Each scene shows the same named points in several views, each turned, perhaps mirrored, and shifted as a whole.
A view may leave some points out, and in a few views one point is out of place. Which views, in the order they come, and which point in each? Write no view if none.
Scene 1:
In the rows, zero is written as 128.
panel a:
  Q372 131  115  132  139  138  132  131  104  148  150  114  129
  Q692 164  113  123  155  156  117  127  93  125  137  107  125
  Q773 124  107  132  140  143  130  128  101  125  124  113  136
  Q497 133  109  134  141  138  131  129  112  129  140  117  119
  Q263 132  108  134  137  143  137  136  98  131  130  115  139
  Q443 149  112  131  142  138  135  142  103  132  139  117  130
  Q463 127  109  130  141  137  131  132  103  122  121  115  136
  Q360 144  115  126  146  138  126  133  102  135  139  113  129
panel b:
  Q372 103  158  139  151  115  120  119  138  126  130  105  107
  Q263 114  149  133  162  128  112  131  146  120  126  115  105
  Q869 91  145  136  159  124  112  123  140  118  120  122  111
  Q497 105  169  134  163  119  121  127  145  129  128  118  115
panel c:
  Q372 90  160  163  70  119  128  156  113  93  112  117  196
  Q263 97  170  154  67  108  126  160  98  106  108  106  187
  Q360 91  169  152  72  116  125  150  119  99  103  107  187
  Q463 93  173  154  53  116  131  152  102  95  102  100  195
  Q443 100  175  156  68  115  123  152  117  108  103  113  187
  Q692 91  173  153  90  115  113  141  126  103  97  95  170
panel d:
  Q443 146  138  97  135  146  96  114  140  99  126  144  155
  Q869 161  129  100  139  143  81  119  145  99  126  135  164
  Q372 152  140  99  140  145  91  127  123  100  118  130  158
  Q463 143  126  121  132  152  108  123  140  105  120  141  151
  Q497 135  132  108  137  144  96  125  127  101  127  138  161
  Q263 153  129  109  134  152  106  120  134  97  122  140  147
  Q360 149  136  104  136  145  90  120  142  104  122  137  161
  Q692 157  120  104  138  141  77  113  160  99  135  142  169
panel e:
  Q360 147  118  144  146  138  126  132  155  122  105  140  129
  Q869 151  112  146  144  136  129  131  164  118  104  147  117
  Q773 130  119  148  140  148  134  128  154  136  115  126  130
  Q263 137  119  144  144  147  127  133  163  140  110  131  131
  Q497 140  133  148  139  132  134  133  153  128  110  136  136
  Q463 132  118  147  146  149  130  128  149  137  116  127  134
  Q372 143  126  139  134  135  128  134  164  125  92  137  134
  Q692 155  108  154  153  136  132  130  158  115  119  152  109
  Q443 150  123  144  152  138  122  137  160  132  109  142  133
panel f:
  Q443 118  145  68  99  118  113  173  124  126  94  113  134
  Q692 114  151  81  97  137  120  179  106  143  108  107  142
  Q497 113  146  74  105  115  101  159  133  129  101  111  145
  Q360 112  148  75  102  120  113  168  118  123  103  109  137
  Q869 108  150  81  100  133  113  177  113  126  101  104  139
  Q463 116  139  70  87  111  105  149  116  126  100  116  144
  Q372 105  148  77  107  120  101  167  129  110  95  105  137
  Q263 114  140  70  86  118  104  160  119  120  89  113  142
  Q773 113  139  74  86  115  100  149  116  124  98  113  148
Views with a point moved: panel b, panel c
  moved in panel b: Q869
  moved in panel c: Q463
Scene 2:
panel a:
  Q200 174  173  18  148  102  212  136  157
  Q405 168  170  34  169  102  185  177  136
  Q993 176  165  28  153  74  186  158  151
  Q974 171  168  20  160  113  218  140  148
  Q144 178  159  23  150  67  195  146  155
  Q544 173  168  29  157  87  189  162  147
  Q999 171  167  34  165  90  181  175  139
  Q699 172  174  29  154  94  188  162  148
panel b:
  Q993 163  179  66  131  108  181  87  83
  Q974 168  186  113  143  117  179  86  105
  Q200 170  189  101  145  120  181  99  102
  Q999 152  179  71  119  109  181  63  91
  Q405 150  182  79  117  112  181  56  100
  Q144 169  175  71  141  107  180  98  77
  Q544 159  181  75  128  112  181  79  91
  Q699 158  186  76  126  115  183  79  97
panel c:
  Q889 141  119  130  147  147  161  121  193
  Q200 111  119  132  155  152  182  127  154
  Q144 110  114  125  143  153  185  137  154
  Q974 118  122  144  164  146  176  123  156
  Q999 145  115  129  137  145  162  132  194
  Q405 146  118  134  146  144  159  124  195
panel d:
  Q544 83  170  103  104  143  128  117  99
  Q405 68  155  107  94  137  119  116  108
  Q200 120  165  85  102  142  134  115  107
  Q144 100  187  105  111  147  137  122  86
  Q993 85  180  106  110  147  133  118  91
  Q974 119  157  88  91  132  128  118  111
  Q889 72  155  102  97  139  121  113  110
panel e:
  Q405 137  107  141  161  155  144  150  118
  Q200 160  124  126  152  176  124  154  87
  Q889 134  111  141  162  161  141  149  117
  Q999 136  102  137  164  155  142  139  116
  Q993 138  100  126  166  166  131  120  102
  Q974 157  128  129  153  181  123  157  89
  Q544 139  106  131  163  166  134  134  106
  Q144 146  101  118  164  171  124  115  91
panel f:
  Q889 127  146  140  120  124  90  161  138
  Q993 120  138  122  128  103  102  144  124
  Q144 116  135  109  123  95  107  144  120
  Q405 123  143  144  118  126  89  157  142
  Q999 121  141  141  124  119  92  148  138
  Q200 128  145  100  107  105  104  178  120
  Q699 127  145  128  124  113  97  159  128
Views with a point moved: panel c, panel e
  moved in panel c: Q144
  moved in panel e: Q200
Scene 3:
panel a:
  Q383 155  125  208  145  121  144  154  94
  Q814 166  121  203  140  110  137  148  96
  Q191 161  126  219  154  119  151  153  91
  Q745 165  130  208  147  114  142  161  81
  Q991 161  123  197  144  114  131  151  84
  Q581 159  132  205  130  117  150  159  88
  Q626 154  123  196  138  112  147  151  83
  Q836 161  128  209  150  107  153  143  75
  Q430 156  129  197  128  123  142  157  88
  Q931 161  129  203  132  107  146  145  92
  Q756 155  131  200  141  101  148  152  84
  Q340 164  121  206  142  121  140  164  94
panel b:
  Q250 118  122  126  117  116  128  124  136
  Q931 113  137  133  123  124  120  127  137
  Q626 116  127  132  123  116  124  136  138
  Q996 113  132  127  117  120  113  130  130
  Q581 119  140  125  121  117  123  132  125
  Q383 121  128  131  115  118  110  135  127
  Q836 103  124  117  116  120  117  135  143
  Q430 130  138  131  124  115  123  135  131
  Q991 126  125  131  122  111  113  128  144
  Q814 120  128  136  119  120  113  119  138
  Q745 117  129  118  118  107  113  127  133
  Q191 111  124  122  108  120  106  132  125
  Q756 106  133  130  128  113  119  133  139
  Q340 127  127  130  116  111  114  125  123
panel c:
  Q250 133  140  139  109  120  147  140  114
  Q745 131  142  152  116  129  136  135  111
  Q931 131  129  132  105  128  135  140  105
  Q340 141  134  145  124  120  137  134  110
  Q581 142  129  146  105  126  136  135  104
  Q191 139  137  149  121  130  130  153  115
  Q430 142  127  142  106  121  133  125  111
  Q996 136  134  141  113  129  132  144  109
  Q991 127  139  136  116  123  134  128  118
  Q836 126  145  143  103  134  135  150  117
  Q814 129  131  131  121  125  136  138  110
  Q756 131  144  136  102  130  131  137  104
  Q383 142  134  142  117  125  127  140  115
  Q626 137  141  135  102  122  134  135  113
panel d:
  Q191 109  173  109  139  143  113  110  103
  Q626 112  195  105  159  139  120  109  98
  Q745 103  181  113  152  142  113  119  92
  Q931 116  194  102  148  143  127  116  93
  Q996 112  184  106  145  141  121  113  97
  Q581 116  181  106  155  133  126  117  91
  Q430 121  188  111  160  133  122  112  86
  Q383 116  183  111  145  136  113  107  95
  Q991 111  197  114  153  146  110  112  88
  Q836 102  181  103  147  153  114  116  106
  Q814 117  195  104  142  145  112  116  90
  Q756 102  196  105  152  139  126  114  98
  Q340 116  181  108  149  134  106  116  89
panel e:
  Q745 139  125  104  116  95  145  115  165
  Q814 130  125  100  119  79  130  118  157
  Q756 132  121  100  103  91  142  118  149
  Q581 125  125  114  110  94  139  107  156
  Q626 130  116  109  112  90  142  119  147
  Q931 125  127  106  107  82  137  115  152
  Q430 123  121  112  121  92  142  105  150
  Q191 127  123  107  113  96  136  127  174
  Q250 140  121  115  115  84  136  120  155
  Q836 135  125  108  103  88  148  132  160
panel f:
  Q383 160  132  122  132  135  142  123  140
  Q430 162  115  122  136  129  132  116  139
  Q931 165  115  119  118  132  140  125  142
  Q581 163  114  124  131  141  135  121  141
  Q991 157  127  123  123  122  139  113  149
  Q756 159  115  120  122  133  141  128  155
  Q836 154  118  127  119  137  159  124  152
  Q745 155  126  132  126  140  141  115  152
  Q191 158  135  126  127  146  152  124  141
  Q814 164  130  117  115  130  139  117  142
  Q250 158  119  115  122  136  147  109  148
  Q996 161  125  123  124  139  144  125  142
panel g:
  Q836 109  103  147  136  140  156  162  131
  Q996 121  100  156  130  153  154  163  130
  Q756 110  106  149  123  154  157  154  130
  Q340 130  108  157  132  162  143  162  124
  Q931 114  101  161  126  156  161  158  123
  Q745 125  111  149  137  151  149  155  129
  Q991 119  112  147  133  160  155  161  114
  Q430 121  118  163  127  167  157  162  127
  Q626 109  112  154  126  158  153  163  126
  Q383 125  104  153  130  160  151  170  129
  Q581 121  111  165  127  158  155  158  134
  Q191 127  97  151  136  148  147  170  134
Views with a point moved: panel d
  moved in panel d: Q836
Scene 4:
panel a:
  Q192 152  49  148  74  107  109  126  178  75  61  104  150  112  87  139  135
  Q611 152  59  147  74  107  107  127  177  72  65  99  144  112  83  139  130
  Q307 154  55  161  67  121  114  131  202  69  84  112  155  114  89  138  124
  Q448 154  57  153  79  125  106  126  198  79  77  115  158  114  85  139  133
  Q182 149  68  149  77  126  111  131  193  77  79  102  151  117  80  139  121
  Q669 150  57  161  68  122  103  133  195  70  86  116  151  112  83  140  133
  Q918 153  63  148  74  111  110  128  181  69  66  101  145  114  84  137  125
  Q871 148  57  158  68  121  107  133  192  69  81  113  151  114  84  140  130
  Q770 156  66  160  70  126  112  131  204  67  87  114  153  115  87  136  120
panel b:
  Q307 115  179  130  111  123  157  103  121  87  87  170  94  126  105  131  147
  Q365 127  182  136  98  124  180  97  131  106  97  169  90  120  92  142  137
  Q37 118  181  130  108  121  163  107  121  92  98  170  91  130  100  132  139
  Q192 121  189  138  91  123  174  104  123  100  102  166  93  130  95  144  133
  Q871 120  176  133  107  121  160  102  119  91  96  170  89  121  100  130  141
  Q669 122  172  131  108  119  155  104  118  87  98  170  86  122  102  129  141
  Q770 115  176  126  120  124  158  104  124  89  89  174  91  125  105  123  148
  Q611 122  188  135  101  119  177  106  124  107  101  169  92  127  91  142  132
  Q182 112  187  132  117  121  167  107  116  100  98  174  93  121  97  122  139
  Q918 120  187  134  106  121  177  105  126  106  97  171  93  126  93  138  137
panel c:
  Q918 130  145  133  112  112  163  78  81  156  126  141  175  124  105  155  94
  Q365 122  147  134  111  111  159  73  81  158  129  143  172  118  95  149  94
  Q871 130  149  128  106  115  180  96  88  150  129  140  171  123  95  152  95
  Q37 137  149  128  104  113  176  91  88  152  125  141  173  123  100  156  98
  Q307 137  151  123  114  112  181  103  90  149  128  138  174  118  96  156  99
  Q448 141  147  126  99  107  185  92  86  150  127  145  168  125  100  153  102
  Q192 127  150  123  105  108  163  72  84  156  123  146  164  121  103  155  95
  Q669 143  149  124  103  107  183  94  87  151  127  143  171  120  97  154  104
  Q611 128  147  131  107  113  161  73  83  157  123  142  171  125  106  156  92
panel d:
  Q770 127  131  124  117  131  124  130  137  121  143  127  139  116  148  109  149
  Q182 126  117  122  128  127  125  123  127  116  150  120  141  117  151  119  151
  Q611 126  112  129  132  115  129  115  123  124  159  112  135  116  144  119  128
  Q307 127  131  121  119  125  123  126  134  119  142  130  138  112  143  109  140
  Q871 127  129  123  120  126  131  123  132  118  148  125  139  112  149  118  135
  Q192 127  115  127  130  110  132  117  120  117  159  119  133  117  138  118  123
  Q448 129  126  120  116  122  132  126  124  112  154  129  139  123  141  117  144
  Q37 128  124  122  118  122  127  122  128  121  152  124  139  118  143  115  138
  Q669 128  133  120  113  128  133  123  132  119  149  127  141  114  149  119  135
panel e:
  Q37 98  85  185  150  170  118  90  134  88  152  133  159  142  123  102  134
  Q770 98  89  180  146  165  123  86  121  87  154  132  160  140  129  89  139
  Q307 102  87  181  149  167  121  83  122  86  154  130  159  141  124  100  142
  Q669 104  93  186  153  170  121  88  130  85  157  140  168  139  125  101  138
  Q365 85  83  178  154  175  129  100  144  100  152  131  160  132  122  121  137
  Q182 86  94  189  149  164  121  92  132  90  147  125  162  147  128  97  132
  Q192 92  81  184  156  178  116  96  146  94  150  128  156  141  115  122  134
  Q611 86  81  186  151  170  122  97  147  95  148  130  157  141  121  120  130
  Q448 100  90  187  154  177  112  92  134  88  152  131  161  144  120  93  135
  Q918 84  82  183  150  168  125  96  142  96  148  128  157  140  124  114  132
  Q871 99  92  184  153  170  122  89  130  87  155  135  166  139  125  104  138
Views with a point moved: panel c
  moved in panel c: Q669
